In the data rows, 128 means zero.
Some points, each followed by its number:
[152 150 161 122 105 125 102 100] 0
[ 71  70 106 107 147 134 176 178] 1
[ 91  91 103 107 130 112 110 108] 2
[ 95  93  96 108  44  91 134 134] 3
[102 100 103 113 107 141 154 152] 4
[149 149 159 171 186 140 153 152] 5
[172 171 192 169 125 142 154 156] 6
[ 99  98 113 135 191 154 105 104] 7
[103 100  69  60  77 112  93  93] 8
[165 164 134 108 160 129 122 121] 9
[112 110 125 129  83 122 151 148] 10
[115 114 107 102  66 132  89  88] 11
[156 155 119 120 108 125 118 118] 12
[ 95  96 118 123 129 151 150 149] 13
[110 111 153 145 144 157 146 146] 14
[ 72  72 108 138  88  87 111 111] 15
[125 122  83  65  89 129 115 114] 16
[ 89  89 110 128  93 111  88  90] 17
[166 161 189 178 184 142 179 179] 18
[ 84  82 100 171 123 142 120 121] 19
[133 133 147 121 138 137 159 158] 20
[138 138 137 140 151 167 114 115] 21
[ 96  96 111 102 167 169 137 137] 22
[115 116 102 104  61 119  87  89] 23
[146 144 150 185 137 109 146 146] 24
[ 78  78 104 142  83  89 124 124] 25
[154 154 159 129 135 110 131 132] 26
[ 93  93  86  89  65 136  81  81] 27
[134 134  88  81  61  92  90  87] 28
[ 93  93 111  72 126 122 175 176] 29
[116 117 128 123 112 195 144 145] 30
[121 124 128  71  74 128 159 158] 31
[100 101  92  86  89  96 126 127] 32
[102 103 149 159 125 139  77  79] 33
[165 162 160 164  97 108 161 158] 34
[197 198 182 146 132 136 106 107] 35
[171 174 195 184 157 161 156 154] 36
[139 143 181 169 138 106 170 169] 37
[171 171 184 148 103 173 114 115] 38
[ 89  92 142 135 137 118 122 122] 39
[ 76  76 101 134 152 137 200 202] 40
[150 146 160 167 160 190 154 153] 41
[162 162 167 167 152 119 147 148] 42
[169 170 161 160 158 156 132 130] 43
[103 104 137 114 146 151 134 134] 44
[ 97  96 109 140 138 106 172 173] 45
[ 90  90 107 117  88 116  95  95] 46
[177 178 182 170 155 120 185 183] 47
[159 158 131  72 109  93 130 131] 48
[119 117 117 136 127  95 104 106] 49
[167 167 161 144 212 135 170 170] 50
[170 172 156 162 142 197 125 123] 51
[112 112 133 130 134 177 167 168] 52
[121 122 128 158 111 110 131 131] 53
[103 101  47  78 106 136 159 160] 54
[165 168 187 176 164 176 143 142] 55
[ 93  92 142 140 119 129 140 140] 56
[150 151 128 113 104  73 121 123] 57
[ 96  94  94  85 113  91  59  58] 58
[116 117  75  95  92 134 162 165] 59
[168 168 178 167 167 130 158 158] 60
[137 138 136 138 144  81 110 109] 61
[163 165 166 179 108 167 147 147] 62
[105 105  80  69 143 111 162 164] 63
[167 165 178 192 175 125 165 164] 64
[174 174 180 165 161 155 195 195] 65
[ 75  75  97 141  64  76 117 117] 66
[148 148  97  69 103 116 127 129] 67
[184 184 176 183 157 159 126 126] 68
[137 139 143 128 110 147 162 160] 69
[ 81  81  91 104 129 115 120 121] 70
[118 119 128 116 106 121  55  57] 71
[188 188 167 195 127 138 180 181] 72
[142 143  99  92 107 116  82  81] 73
[167 167 176 145 159 163 120 119] 74
[162 163 155 139 214 160 128 127] 75
[140 141 118  92 118  87  98  99] 76
[109 108  74  55 104 144 114 113] 77
[ 91  93  65  49  56 124  88  88] 78
[ 89  87 150 135 108 134 130 130] 79
[117 119 135 143 130 121 143 145] 80
[147 147 108  75  34 145 126 126] 81
[146 146 144 153 127 171 129 126] 82
[154 154 127 141 128 124 114 113] 83
[169 170 166 190 140 128 178 178] 84
[107 107 107 173 110 156 136 138] 85
[110 109 125 125 162 141 187 186] 86
[136 134 144 118 124  98 126 125] 87
[110 112  70  65  66  88 128 130] 88
[ 95  94 100 148 169 144 137 139] 89
[114 111 129 167 133 115 140 139] 90
[149 150 128  84 113 154 130 132] 91
[ 92  94 154 144 122  84  89  91] 92
[158 157 149 145 168 242 116 113] 93
[ 79  78 118  99  88 160 172 169] 94
[114 116  67  77  93  64 112 112] 95
[107 106 107 156 143 146 139 138] 96
[177 176 179 152 152 110 131 132] 97
[ 83  84 102 125 200 140 132 131] 98
[110 111 125 134 148 129 107 106] 99
[124 124 120  98 115 144 139 139] 100
[103 105 131 141 123 131 157 157] 101
[ 82  85  81 125 108 114 115 116] 102
[155 156 114 140 118  79 100 103] 103
[137 137  80  81  77 118 108 106] 104
[133 133 130  91 158 158 117 117] 105
[110 109 112  99 131 110 148 146] 106
[ 94  93 122 111 122 156 140 140] 107
[143 144  83 117  95 114 126 127] 108
[ 83  83  78 122 190 136 127 126] 109
[171 172 168 137 137 132 113 114] 110
[ 99  99  96  82  90 159 134 133] 111
[184 186 189 159 145 172 126 127] 112
[ 94  95 129 152 148  44 157 157] 113
[103 103  87  95  94  71  80  80] 114
[147 146 147 176 175 130 110 109] 115
[125 124 112 148 101 107  92  94] 116
[109 108  92  74 116 138 124 124] 117
[184 185 114  89 148 122 120 118] 118
[174 172 184 158 157 118 132 134] 119
[147 144 134 151 129 138 119 118] 120
[174 171 193 192 152 160 138 139] 121
[148 151 191 154 137 129 167 161] 122
[185 185 166 152 134 117  53  54] 123
[ 90  91 155 141 144 110  98  97] 124
[104 104  73  51 142  89  91  91] 125
[185 185 166 182 113 170 131 132] 126
[128 129  96  82  81  98 112 113] 127
[ 83  84  97 109 119  91 112 111] 128
[169 170 191 181 168 167 164 167] 129
[182 183 153 192 200 178 167 165] 130
[141 142  83  85  96 133  98  99] 131
[153 155 162 137 150 156 112 113] 132
[109 109  91 119 140 150 116 118] 133
[ 98  99 122 114 155 142 146 149] 134
[129 131 102  91  84 138 100 101] 135
[160 161 167 142 151 102 136 138] 136
[152 155 139 130 143 104 100  99] 137
[189 190 166 164 173  79  73  76] 138
[ 97  99 135 147 145 143 145 146] 139
[150 151 175 114 146 141 121 121] 140
[130 130  96 117 144 163 111 111] 141
[107 103 121 141 111 174 148 149] 142
[ 92  93 121 120 146 116 110 110] 143
[128 127 112  97 104 118 150 148] 144
[149 148 137 172 150 167 124 122] 145
[148 146 169 195 155 161 161 160] 146
[ 84  84  95 107 187 171 119 121] 147
[ 89  92 136 110 110 113 145 145] 148
[124 125 129 111 115 132  58  60] 149
[148 153 156 131 100  95  84  83] 150
[164 164 163 134 149 142 117 116] 151
[142 146  86  54 105  53 102 102] 152
[145 144 133 131 161 226 103 101] 153
[ 97 100  75 119 115 133 148 150] 154
[179 176 161 168 165 166 179 182] 155
[ 95  95 132 154 212 173 121 123] 156
[139 138 129 143 136 124 167 167] 157
[ 97  97 128 112 137 141 135 136] 158
[109 112  69  66  72 100  90  89] 159
[167 166 150 139 138 126 133 131] 160
[166 166 144 143 115 146 142 143] 161
[ 80  81 106 116  90  78 184 183] 162
[ 90  91  79  88 134 131 138 137] 163
[115 116 117 153 131 135 153 153] 164
[ 86  85 108  98  67 137 174 174] 165
[173 171 166 154 165 145 114 114] 166
[137 136 151 131 104  96 101 100] 167
[173 175 170 154 164 168 210 210] 168
[148 151  53 112 101  59 133 133] 169
[102 102 101 111  94  90 106 106] 170
[118 120 167 112 136 119 133 130] 171
[101 103 124 139  97 159 154 155] 172
[178 177 186 166 169 159  89  91] 173
[ 84  83 126 116 127 206 127 124] 174
[176 176 125 127 121 114 129 131] 175
New points follow, each followed by the numbers of its two nearest points above, nearest first.
[137 138 116  88 144  99  98 100] 76 73
[113 112  97 117 115 108 149 149] 106 144
[ 79  80 130  99 197 127 146 147] 98 134
[ 84  83 105 158 126 143 106 107] 19 102
[105 105 120 130 152 130  87  85] 99 143
[118 117  82  98  69 137 144 144] 59 111
[152 154 142 157 139  81 114 113] 61 137
[172 170 157 169 151 133 101 101] 166 110
[ 99 102 118  93 144 116 137 136] 106 158
[ 77  77  98 164 120 149 134 135] 19 85
[113 115  90 123 145  74 135 138] 106 49
[103 103 120 129 165 155 199 200] 86 40
[152 154 138 159 191 132 125 126] 115 5
[140 141 131 150 135  76 125 125] 61 87
[168 168 161 147 116 131 114 113] 110 160
[150 151 163 185 136  90 156 156] 24 37
[180 177 147 166 150 149  60  62] 123 173
[150 148 163 150 145  89 135 134] 136 26
[160 161  80  71 109  55 154 156] 169 48
[157 156 132  85 103 167 160 160] 91 69
[ 95  96 113 142 154  75 185 185] 45 113
[ 97  98 140 129 110 148 121 117] 79 56
[117 117 126 121 194 106 178 178] 86 45
[166 165 125 141 148 142 138 137] 160 161
[131 131 120 118 126 139 137 137] 100 80
[147 147 135 153  86 160  84  83] 0 116
[123 121 118 110 116 102 109 108] 49 76
[110 113  90  85  87 118 140 140] 32 144
[152 153 134 126 117 141 145 142] 161 69
[124 123  48  66 116  64 131 132] 95 169
[126 125 143 128 114  97 100  99] 167 49
[184 185 166 148 158 145 116 116] 166 74
[129 127 137 118 137  45 118 117] 61 57
[132 134 102 137  92 132 137 139] 108 10
[126 126 128 108 127 141 133 132] 100 44
[153 155 157 167 104 108  41  40] 123 150
[ 91  90  90 152 121 140 123 123] 19 96
[107 106 113 120 192 156 122 124] 7 98
[ 75  74 115  96 121 126 127 128] 70 2
[182 180 168 152 146 150 144 142] 43 112
[ 84  82  78 152 159 155 131 130] 89 109
[102 105 109 142 164  97 158 159] 45 164
[ 93  94  41  98 132 124  41  43] 58 114
[203 203 146 163 244 147 111 113] 75 166
[107 109  87  73  90 106 133 132] 32 88
[114 116 141 137 153 142  94  96] 99 33
[168 168 111 137 130 140 151 152] 161 175
[145 147 166 147 112  83 108 108] 167 150
[113 109 124 121 147 127 152 153] 134 80
[171 170 142 139 133 118 127 130] 160 175
[107 108 112 124  68 131 132 133] 10 4
[163 161 148 160 156 154 170 172] 155 60
[ 92  91 114 180 151 192 180 182] 52 142
[151 151 138 110 158 142 138 139] 9 20
[ 89  88 111 133 110 103  91  89] 17 46
[103  99  53 103 106  54  66  67] 114 58
[ 91  88 110 116 125 111 103 101] 2 143
[141 140 182 173 179 128 161 160] 5 60
[173 173 164 159 134 180 131 131] 51 112
[ 94  95 113 136 140  91 187 188] 45 40
[ 92  89  95 121 145 135 194 195] 40 1
[112 113 118 155 119 132 146 144] 164 80
[ 91  93 148 144 137  78 101 100] 92 124
[130 129 134 128 142 109 145 142] 80 87
[140 139  85 114  66  98 143 145] 108 144
[115 117 125 114  97 162 128 127] 100 30
[ 79  80 116 192 144 147 189 185] 40 45
[ 85  82 111 115 152 148 183 180] 1 40
[100  99 104 143 160 145 130 131] 89 96
[134 134 131  88 121  99 130 131] 87 48
[ 88  87 128 133 137 183 101 103] 174 133
[103 107 106 111 130 104 107 108] 2 143
[143 145 119 132 120  94 183 185] 157 20
[101 101 109 131 104 171 104 106] 133 107
[102 100 129 117  99 183 111 110] 174 30
[127 125 112 116 162 116 110 112] 99 49
[146 148 109  83 112 125 134 132] 67 91
[145 147 114 138 125 184 133 135] 82 21
[133 131 116 133 112 207  42  39] 149 71
[ 77  77 113 149 111 126  75  73] 17 46
[102 105 125 109 170 181 137 137] 22 44
[116 116 111 103 120 129 123 124] 100 117
[ 86  90 120 120  82 122 110 108] 46 17
[ 92  91  93 115 119  39 179 181] 162 113
[165 167 144 151 132  98  96  97] 137 103
[148 147 144 174 170 169 127 127] 145 43
[165 166 127 114  94 117 112 112] 12 175
[ 88  90 125 125  98 125 150 150] 148 56
[103 100 113  93 158  76 152 150] 106 63
[176 174 177 164 156 176  56  58] 173 123
[ 90  91 134 119 119  78  86  86] 92 17
[161 161 164 167 145 119 150 151] 42 60
[163 164 167 199 147 117 185 185] 84 47
[104 104  97  57  71 174  74  71] 27 78
[ 77  80 120 101 146 143 171 171] 1 134
[187 188 173 198 151 172 106 105] 68 173
[ 85  87 118 116 137 121 137 134] 158 39
[144 144 143 129 107 139 144 145] 69 161
[162 163 156 173 100 151 160 159] 62 161
[152 152 163 136 117 144 106 105] 0 132
[103 101 110 139 135  98 155 157] 45 101
[166 169 194 157 164 172 140 142] 55 36
[162 163  79 104  51  92  79  80] 28 104
[115 115  98 122  96  94 104 105] 170 116
[156 155 154 126 125  96 137 138] 26 136
[109 110 137 151 146  58 158 158] 113 45
[130 133 139 145 137 135 163 164] 157 20
[113 112 118 102 100  89 106 105] 170 127
[108 109 146 123 112 185  91  91] 33 174
[116 117 126 128  92 107  63  64] 71 149
[106 105  95  93  52  53  70  70] 114 28
[151 150 179 156 125 124 151 153] 122 42
[110 109  94  77  78  94 132 131] 32 88
[155 154 188 185 185 156 177 177] 18 129
[ 96  94 112  96 151 166 139 141] 22 134
[164 164 142  94 110 106 141 142] 48 175
[ 82  81  92 119 161  94 135 140] 70 109
[165 161  85  99  87 143 100 105] 131 104
[160 161 160 140 203 158 122 121] 75 166
[153 152 160 120 106 134  82  82] 0 150
[154 155 143 160 166 155 117 117] 145 132
[104 105  51 107 110 128 104 105] 102 133
[115 114 105  90  91 156 126 126] 111 117
[158 159 148 139 141 123 134 132] 160 26
[121 119 127 129 137 106  88  86] 49 99
[115 113 106 111 129  96 186 184] 45 29
[171 173 159 147 116 140 115 115] 110 151
[ 98  98 118  90 143 101 144 142] 106 148
[104 104 135 121 105 149 110 108] 79 99
[ 87  89  92  87 126 140 153 152] 163 4
[173 176 154 163 156 166 180 177] 155 65
[175 178 171 152 170 165 234 234] 168 65
[ 93  93  90  96 100  75 127 124] 32 128
[121 120 129 122 157  45 127 126] 61 113
[122 123  54 104  79  74 104 102] 95 28
[168 168  71 105  29  83  65  66] 28 104
[145 146 136 131 132 120 158 158] 157 20
[164 162 138  86 108  89 145 147] 48 57
[ 93  94 134 151 155 142 135 135] 139 96
[120 122  86  54  56  78 140 143] 88 127
[161 160 151 173 168 172 174 173] 155 41
[171 170 175 146  76 170  32  35] 123 149
[141 140 112  95 107 124  74  75] 73 149
[124 125 161 162 133 150  94  95] 33 21
[ 91  93 100 174 130 126 110 115] 19 96
[172 169 177 160 211 131 128 130] 75 166
[166 165 164 162 125 162 152 151] 62 161
[152 149 109  81 123  89 151 149] 48 67
